[154  94 110 126 159  98 117 147 144 108 174  90 203 155 169 143]
[ 95 104 110  65 133  90 146  98 122 173 136 174 129  98 153  95]
[138 194 156 201  86 183 117 151 113  97  70  97  76 146  73 150]
[108  93 106  57 136 103 135  95 132 172 154 181 120 102 161 105]
[ 93 100 105  50 144  94 138  98 131 171 151 175 125 114 158 108]
[127 174 164 226  81 189 139 178 112  94  66  74  63 132  60 131]
[102 100 106  67 147 107 126  79 132 158 146 182 119  91 142  98]
[150 101 110 130 146 101 122 145 150 118 174  98 200 164 149 152]
[145 101  99 110 159  89 121 152 138 115 188 101 201 154 156 156]
[149 111 113 122 154  92 126 154 147 112 179  88 198 149 159 151]
[103  99 110  53 152 102 134 100 125 169 165 171 116 101 154 109]
[151 188 155 197  90 195 118 155 120  94  80  89  66 131  78 149]
[ 80  93 118  82 136  86 146  88 114 158 119 184 122 114 152  88]
[139 100 119 145 144  88 144 152 144 108 152  99 209 155 155 133]
[157 176 171 198  90 192 115 152 117 100  70  87  78 143  81 147]
[ 99 102 108  60 146  97 135  97 131 173 155 179 122 105 158 106]
[ 90  94 110  76 137  93 142  94 130 161 133 182 128 104 147  85]
[ 94  94 119  64 144  95 141 101 125 173 156 176 119 114 162 104]
[138 107 125 137 157  93 125 145 132 106 175  94 205 160 157 162]
[ 89  97 113  66 143  93 135  95 127 176 142 182 123 112 159 105]
[153 188 169 206  89 190 121 150 121 101  64 108  77 123  85 138]
[109  96 108  64 144  99 147  98 122 177 158 179 116 101 150 100]
[161 184 153 205  92 198 114 146 120  88  72  98  65 126  66 143]
[145 112 112 108 153 100 116 150 146 106 169 104 209 155 149 156]
[136 187 160 216  82 193 121 152 111  87  49  98  72 135  61 138]
[140 105 117 136 153  96 129 148 140 105 164  96 206 147 142 144]
[121 102 100 130 140  91 127 144 142 108 159 107 203 147 145 133]
[169 185 150 182 101 194 104 145 128 100  90  87  71 141  75 152]
[107  97 115  67 151 100 136  87 127 162 154 183 123 104 158 100]
[156 174 166 198  90 187 123 153 118 108  77  95  76 142  92 147]
[151 184 162 201 102 196 110 145 121  92  83  90  64 129  81 152]
[ 95  95 105  70 143  97 142  91 123 168 144 174 117 106 151  97]

[137  98 115 132 149  94 123 153 144 107 158  93 202 148 146 131] 0 0
[ 96  97 110  86 137 102 150  79 121 169 136 172 121  99 137  73] 1 1
[133 109 102 125 145  87 122 148 133 100 157 108 206 169 141 146] 0 0
[113  94 120  70 147 104 141  84 140 171 149 186 128 110 166 103] 1 1
[158 177 161 196 103 215 104 137 120  77  82  84  70 119  76 153] 0 2
[139 111 114 129 154  91 131 151 129 105 173  98 203 155 144 151] 0 0
[ 99 104 107  73 145 104 139  97 137 168 142 180 122 104 149 102] 1 1
[ 89 100 106  65 143  89 145  91 119 164 140 173 128 110 148  94] 1 1
[150 180 154 197  91 197 113 153 124  92  73  98  75 131  66 143] 0 2
[150 187 166 215  78 198 115 142 123  96  63  94  78 127  76 137] 0 2
[109  98 114  51 145 101 133  90 135 182 163 181 116 103 169 103] 1 1
[144 103 122 126 148  87 128 155 140 109 174  96 214 162 151 147] 0 0
[155 196 167 197  93 189 116 156 114  93  73  88  72 130  81 158] 0 2
[ 92  98 122  68 149  92 141  89 119 183 149 184 121 116 162 105] 1 1
[162 187 152 192  94 190 107 157 121  99  74  92  74 130  84 149] 0 2
[157 185 157 190  90 190 108 153 123  99  72  98  78 132  81 162] 0 2
[ 97 101 113  69 145  95 143  98 128 174 140 189 125 108 169  91] 1 1
[151 183 163 203  91 191 119 152 119  97  73  94  68 128  81 156] 0 2
[149  92 118 128 156  92 135 155 135 106 169  94 205 147 160 146] 0 0
